Each row is where one point has got to under a steady rotation. How many ticks took it there?
The counts run from 0 to 275.
[ 30   6   0  -5   1 -13   7   6 -15 -17  17  -4  -6   7 -22   0  41 -31
  26  26  -1  39 -15  -1 -21 -21 -11 -10 -11   1  -1   0  18  -6  43   7
   2   1   4 -16  26 -30 -25 -20  21  18   2   4   0  15   2 -20  35  15
  27 -19 -18  45  23 -11  40  26 -25  -2 -11  32  29 -22 -20]	212
[  6   8  -5   0   7 -29 -12  21  20   0  -3  10   4 -11 -50 -30  27 -28
  30 -12  11  10 -21  26 -12 -12 -10   9 -37 -13 -18  16  24 -33  26   4
 -23  22  20  26   1  -6  -5  11  13   7  -3  25 -10  13  -5 -27  24  15
   5 -15 -25  40  46 -17  31  35   2  21 -15   0   0  -5   2]	170
[ 34  19 -27  10  14 -26  -1  16  -1 -11   4  -6 -14 -12 -36  16  31 -23
  14  32  11  38 -19 -21 -39 -13 -20  10  13  11   3 -11  27  21  26  17
  -4  16   5  -2  19 -26 -24  10  38  23   2  14   2  13   1 -18  35  21
  33 -17 -17  45  -6 -12   1  31 -12  -8 -17  16  20 -30 -16]	78
[ -4  20  -9 -17 -10 -31  16  13 -11 -11   5 -15   2  12 -45 -16  17 -22
  23 -17   4  23 -23  17  -8 -20 -38 -17 -17 -37  -5  23  20   9  21  -3
 -45 -12  32  21   0 -16 -10   3 -12   4  -4  41   9  12   0 -19  14  28
  18  -3   8  40  10 -25  16  44   7 -13 -36 -15 -19   8  14]	145
[  5  34 -17  16  10 -48  13  32   8 -11  11  12 -13  12 -59  -9   3 -12
   2 -17  12  25  11   8 -45 -19 -12  11 -26   5  11  15  31 -18   5  -1
 -20   5  30  34 -14   3  -9  14  11  17  16  37  16   1   9 -16  11  13
  28  16  -5  28   9 -21  17  20  21  -8 -42  -6  -8   7  11]	269
[ 25  15 -31   7  12 -15 -14   7  17   5  18   7 -16   1 -41 -10  37 -21
  12  13  24  33 -12 -15 -45 -15 -28   8   8   4  -2 -24  23  -2  24  12
  -8  17  -2  -1  21  -4 -40   7  36  14   1   5   4  17  14 -29  23  -5
  22 -14 -30  47  15 -15   2  26   2  10 -13  27  -6 -33 -18]	73
[  5  26  -5   0   5 -41   9  -2 -11 -12  26   4   7   3 -48 -21  18 -15
   3 -31  10   1   4  29 -23  -9 -41  -9 -26 -10 -21 -28  30 -16  -3  -9
 -35 -17  40  37 -11  -9 -19  -7  -8  -3 -16  30   8 -16  10 -36   6  14
  14   2  -2  24  10 -42   9  22   9   1 -28  -1  -7  14   2]	142
[ -7  17   6  -1 -29 -45   1  23   4  -1  -4   2 -16  18 -71  -6  -8 -24
  20   1  12  34 -10   4 -27 -21 -11   6 -17  -8   7  15  10   3  25  -3
  -7  -5  14  13   3 -19  -5   2  -8  10  24  37  26   2 -16  -9  15  21
  31  -2 -11  54   8  11  15  28  28 -29 -50  -1   9 -10   9]	259
[  7  13 -11   5  11 -30   1  17  29 -41   0   5   1  14 -42 -23  33 -28
  33   7  14  31  -6 -15 -46   9 -25  20   3  12 -18 -15  23 -36  27 -11
   3  16  14 -10  26  13 -19  -6  30  11  -7   4  -6   2  11 -17   9  22
  -1  -8 -10  26  31   2  13  32   2   5 -22   8  23 -28  -5]	61
[  7  16 -16  -1   7 -29  -9  35  16 -16  10   2  -6   3 -41 -12  29 -27
  31 -24  13  31   3  24 -21  -6 -12  12 -46  -8 -25   7  23 -52  24 -13
  -9   7  29  14  -2  -2  -8 -12   8  31   2  25 -12  -2   0 -16  26  16
   2 -21 -22  16  34 -16  26  23   3   1 -25   4  25   0  16]	35
[ 27  11  19   1 -14 -45  22  -3 -13  -7  17  -3  15   6 -39  -3  11 -22
   9  22  10  19  -4   3 -33 -38 -14 -13  -9 -19   9 -14  13  26  14 -13
  -5 -37   9  10  -7 -35 -22   8  -1  -9  -5  35  24  -5   3 -21  36  -1
  47  -6   5  40  -3 -29  10  34  -1 -27 -23  14  22  -5 -18]	111
[ 15   6  -6   4  15 -22  -2  19  40 -27  -1   1 -13  16 -36 -24  37 -27
  26  11  26  33 -16 -19 -51  -7 -21  10   8  -5  -8  -4  16 -21  43   1
  -6   8  -2  -5  24  10 -21   2  33   2 -11  20  -6  22  13 -13  12 -16
   8 -12  -7  48  37 -10   8  29   5  12 -20  18   0 -35 -12]	66
[-17  14 -21 -19  -9 -10 -10  22  13   1   9  -7 -28   0 -34  -7  36 -27
  29  -9  28  43 -17  16 -17 -12 -26   5 -34 -36 -18  27  14 -25  35   3
 -24  -9  26  11  -4 -16 -14 -19  -6  26   7  21   8   9  -5 -19  30   0
   6 -29 -24  34  21  -6  11  32   9   0 -27  12  -5   1  12]	31
[  2  17  22   9 -21 -51  -6  -8   6  -8   8  19  -8  12 -68 -22  -7 -19
   6   0  22   5  -4  18 -44 -23 -14   3 -23  -4  -4 -20  10 -15  14 -15
  -2 -10  20  19 -10 -12 -23  -5 -16 -13  15  24  28 -13  -2 -23  17  -1
  24  12  -7  43  13  -5  15  19  32  -3 -48   2   9  -3 -11]	257
[ 16  35 -10  10 -10 -31  24  17   5 -17  34 -17  -5  15 -37   7  10 -26
  19   1  16  44   4 -19 -25 -16 -30 -24  -7 -13   7   4  17   2  35   2
  -3 -24   5  -5  13 -20 -13   0  20   5 -19  35  12  13 -17 -18  10  -3
  42  -9   1  46   3  -4   7  14  -4 -44 -29  19  11 -27   7]	233
[ 11  32  -6   1 -12 -26  15  -6 -17  -7  34 -12   5  11 -50   0   9 -14
  13   0  11  31  -9  -8 -15 -18 -42 -18  -9 -23  11 -19  18  14  23   7
  -7 -18   8  -5  18 -33 -33  -3   5  13 -16  32  17  12  -5 -25   6   9
  37  -6  -1  59   6  -7  19  22   2 -34 -28  16   2 -24   3]	239
[ -1  12 -30 -10  12 -25  -7  17  13  18  -3   6 -30 -14 -45 -15  52 -18
   1  -3  24  20  -8  17 -26   4 -17  12 -14  -3 -34   4  24 -24  14   8
 -33   1  16  18  -8  -8  -6  -2  14  21   4  29   3   2  22 -39  33   8
   5 -24 -34  30  17 -37 -10  38  11  16 -20  -4 -24   2   3]	167
[  6  22  -5   5 -20 -30 -15  16   2  15   5  23 -22 -10 -68  -4   7 -23
   6 -14  20  18 -17   8 -25 -19 -34   8 -20 -13  -2   1   6  17  11   9
 -16 -11  26  25  -1 -34 -22   6  -1  -2   8  44  28  -7 -11 -30  25   1
  32 -14 -13  43  -1 -15   3  24  20 -19 -41   8  -5   5   2]	266
[ -4  10 -17  -9   6   0 -16  11   9 -27  -4  -7  -8  -1 -40 -14  35 -32
  47   3  16  29 -35 -17 -24  -5 -49  11   2 -24 -15  -1  11   2  39   6
 -18   8  13 -17  32 -10 -26 -15   5   1 -15   9  -3  13  -4 -22  19  20
   1 -17   3  37  19   2   4  43  -9   6 -23  12  13 -26  -1]	57
[ 41  -6   6   5   9 -34 -10  21  13 -18 -11   8   0  -7 -56  -1  39 -21
  21   9   0  14 -13 -13 -32   7  -4  14   4  17 -24 -23   8 -13  28  -7
   5   3  -1  -6  17 -23 -22  15  34   9 -17  27  -5   2   3 -21  34   5
  10 -29  -9  37  22 -11  13  36  -1  -6 -23  19  41 -30 -10]	70
[  1   5 -10 -12  -3 -38  15   3 -23 -15  -3   3  -7 -11 -29 -14  47 -13
  11  14  13  19  -1  24 -15  -2 -16   3 -14 -40 -18   2  17  -6  17 -15
 -40 -31  28  10 -19 -31 -20 -15 -28  13  -3  35   8  -9  12 -18  37  19
  23 -29  -8  14  -2 -26   0  58  11  -4 -27   0   9  13   1]	17
[  7  28 -35   6  31 -24   6  20  13 -33   7   2  -8 -13 -21 -20  33 -31
  33  11  14  32 -10   1 -33  -9 -28  18 -10  -5 -14  31  37 -20  30   6
 -44  27  22   7   0   3  -2   5  20   5   0  11  -9  16   3 -21  22  16
  16  -1  -7  14  21 -24   9  42  -4  28 -21  -6   1  -7 -15]	181
[ 27  22 -13   9  -4 -29   5   8   0 -45  27 -13  12   9 -24   4   9 -40
  30  29   3  41   6   1 -33 -14 -15  -8 -21  14   1 -10  20 -27  37 -10
   6   6  13  -7  12 -19 -11 -16  19  10   3  -7  -6  -8 -10  -9  35  22
  31  -4 -18  24  17   0  28  18 -16  -7 -24  22  47 -26 -13]	217
[ 19  15  -1   6 -17 -45   9 -13  -9   2  23   9  17  11 -49 -11   7 -23
   4  23  16  13 -12   9 -21 -37 -26 -15 -13 -24  13 -29   7  22  11  -7
   1 -28  18   8   4 -31 -29  -1  -8  -8   2  21  23   2   4 -27  29  11
  43   6  -6  40   5 -23  10  46  -9 -35 -13  13  23 -11 -16]	110
[-14  17 -26 -12 -14 -46  -4   9   8 -16  -7  -2   3   3 -57 -34  17 -30
  28  -2  21  23 -10  22 -16   7 -26   5 -18 -26 -22  -5  21 -26   8 -17
 -26  10  21  13  -1   3   1 -15 -10   6   4  17   3  -7  11 -25  27  50
  -6   3 -16  19  26 -20  -1  59  20   0 -25 -21   1   3  13]	156
[ 15   8  -1   7  16 -12 -10   7  12 -49  15  11   4   4 -34 -27  37 -26
  35 -10   2  10 -16   0 -33   7 -34  15  -7   0 -25 -20  20 -34  35 -11
 -17  18  18  -1  20  -5 -28 -17   6  -3 -24   5 -10  -7   7 -20   8  24
  -3 -15   5  31  31  -4  28  21   1  21 -27  18  22 -20  -4]	55
[ 23  19  10   8   2 -45  43  -5  -2 -16  36   8   5  30 -36 -11  31 -22
 -15  11   7  22   7  -6 -42 -23  -8 -16  -6  12  16 -25  23  -8   9  -2
   1 -25   6   8  -1 -18 -26 -10  21   1  -8  32  26   3  24 -23  13  -9
  43  13  -6  37  20 -34  18  25  -1  -3 -18  16   4 -12 -17]	107
[ 21  15   9  26   1 -40  27  14   2 -24  22  19  13   4 -49  -1   8 -40
   4  10  10  13   6 -21 -36  -3 -17   0 -10  36  -7 -29  14 -10  13  -9
   9  -7   8  -2  17 -25 -10  -5  16 -24 -15  27  20 -15  -5 -31  23  14
  36   6   0  17  18 -19  11  24 -10 -19 -22  14  45 -20 -19]	96
[  7  18  20   0   0 -36  15   2 -10 -22  18   5  20   5 -55 -28  15 -17
  18 -34   2   1 -15  30 -15 -19 -23 -11 -31 -20 -15  -8  27 -19  13 -12
 -30 -11  28  34 -12 -17 -14  -3 -12  -8 -15  37   7  -8   4 -32   1  22
  12   2   4  39  22 -39  30  19  11   2 -29  -3  -5   9  10]	143
[  6  24 -12 -12   1 -37  37  32 -17 -23   9 -12  -2  18 -45   5  24 -21
  17 -25  -3  36  -8  15 -25 -19 -20 -13 -16 -17  -5  26  25  -3  10  -4
 -39 -22  27  28 -16 -17   2   4   3  16  -1  53   8   5  -2 -14  12  15
  20  -3   3  36   7 -32   5  21  10 -23 -37 -11 -15  10  16]	139
[ -7  19 -20   2 -10 -36  15   0 -13 -27   8  -4  20   4 -34 -30  24 -20
  27   9  16  23  -5  27  -3 -15 -14  -2 -32 -55   2  10  22 -21  18 -15
 -27  -3  30   9  -6  -7 -14  -7 -21  16   0  24  -2   6   0 -21  17  31
  25   0 -14  17  22 -22  34  54  -6  -7 -22 -16   8   7  -2]	15
[ -3  22  27   6 -26 -50  -3  10   6 -12   6  10  -6  13 -68 -19 -12 -25
  22  -1  14  15 -10  12 -39 -14  -4   8 -28  -5   6   8   4 -10  23  -8
  -2 -10  16  10  -2 -14 -12   2 -11  -5  15  29  20 -10 -15 -15  19   9
  26  11  -6  47  18   2  27  27  26 -12 -46   2  17 -11  -4]	258
[-10  10 -22  -5  -8 -35 -22   9  26   4  -2  18 -11  -5 -50 -43  20 -18
  19  11  37  18  -9  19 -26  -7 -29   9 -22 -23 -33 -10  14 -23  15  -8
 -22   4  23  20  -7   9  -8   0  -5  -4   0  13   0  -2  12 -35  27  11
  -7  -3 -21  21  25 -23  -3  49  20  19 -20  -9 -10  -6  -3]	162
[ 13  10 -16   2  14 -20  -6  21  29 -36   0   1 -23  -3 -27 -21  37 -22
  33   9  30  21  -5 -18 -54   1 -46  18  16  -7 -30  -9  18  -8  39 -13
 -21  -7  12  -4  12   0 -23  -5  20  -7 -25  16  -5  -3  13 -13  25 -11
  -1 -25  12  27   7 -11 -19  36  17  12 -29  10   8 -27  -6]	59
[ -3   1  -1   5  -5 -41 -20  19  30  -4  -5   6  -1 -12 -51 -31  24 -25
  27   2  27   5 -13  25 -20  -2 -15  12 -25 -20 -39  -4   8 -32  14 -15
 -18   2  23  22 -15  -3  -2   4  -3  -9  -9  31  -7  -7   2 -28  39  10
   3 -12 -16  22  31 -24   1  51  19  17 -22  -8   9  -4  -2]	163
[ 16  22  16  18  -9 -33   8   5   6 -16  43  -3  15  -2 -49  -1  -1 -26
  23  -5  17  19   0  -6 -25 -21 -31 -11 -24   3 -12 -27   5 -12  35  -4
   5 -27  12  -2  19 -26 -23   0   6 -21 -27  31   6  -7 -20 -26  12   2
  30  -8   0  48  16 -10  27   6  -2 -25 -30  29  34 -25  -7]	231
[ 25  25 -20  12   0 -21 -13  -3  -1 -16  14   6  -1  -8 -44   0   3 -34
  26  25   7  27 -28 -15 -28 -23 -35   6 -14  11   7  -7  18  13  34  19
  -3  22  10  -3  32 -31 -25  -3  12  -4   4   3   4   8  -7 -28  27  26
  39  -4 -13  45  11  -5  23  27 -16   1 -11  26  25 -24 -29]	83
[ 18  13 -17   4  38 -34  -6  29  14 -16  -4   7 -14 -23 -29 -13  48 -16
   7   0  10  12  -1  11 -33   1 -14  11 -12  10 -32  18  35 -26  24   0
 -40  13  21  22 -22  -6 -10  11  24   8  -8  32 -12   0  19 -14  33   0
   8 -20 -17  21  16 -34  -1  35  15  35 -29   0  -1   2  -5]	174
[ 14  24  -2   8 -24 -61  -9  -6  -7 -20  15  10   3  -2 -64 -13  -8 -18
  13  21  16   9   5   5 -40  -6 -24   1  -2 -13   0 -35  11   2  17 -22
  -3 -18  14  10  -3 -23 -19  -3 -21  -3  10  21  16 -16  -5 -18  25  17
  26   0  -2  40  -2   0  10  33  31 -21 -43   6  25  -8  -3]	251
[ 13  23  -9   3  29 -12   1  26  12 -33  -6   1 -13 -20 -21 -18  42 -31
  32  11   8  25 -20   0 -37 -15 -21  14  -5  -5 -19  32  35 -12  39  10
 -46  15  18  14  -2 -11  -9   4  23  -5 -13  24  -9  18   2 -14  25  -1
  16 -14  -4  22  21 -28  15  34   4  31 -25   3  -3  -5 -15]	180
[ 14   9 -26   3  27 -26 -12  27   8  -3  -6   9 -19 -29 -31  -8  48 -18
  15   3  15  22 -15  11 -27  -4 -19  12 -14  -5 -31  19  23  -9  21   7
 -42  -1  20  23 -17 -22 -17  12  16   6  -8  33  -6   2  10 -21  40   1
  10 -29 -16  15   6 -37 -10  48   7  18 -21  -2  -1  -2  -1]	173
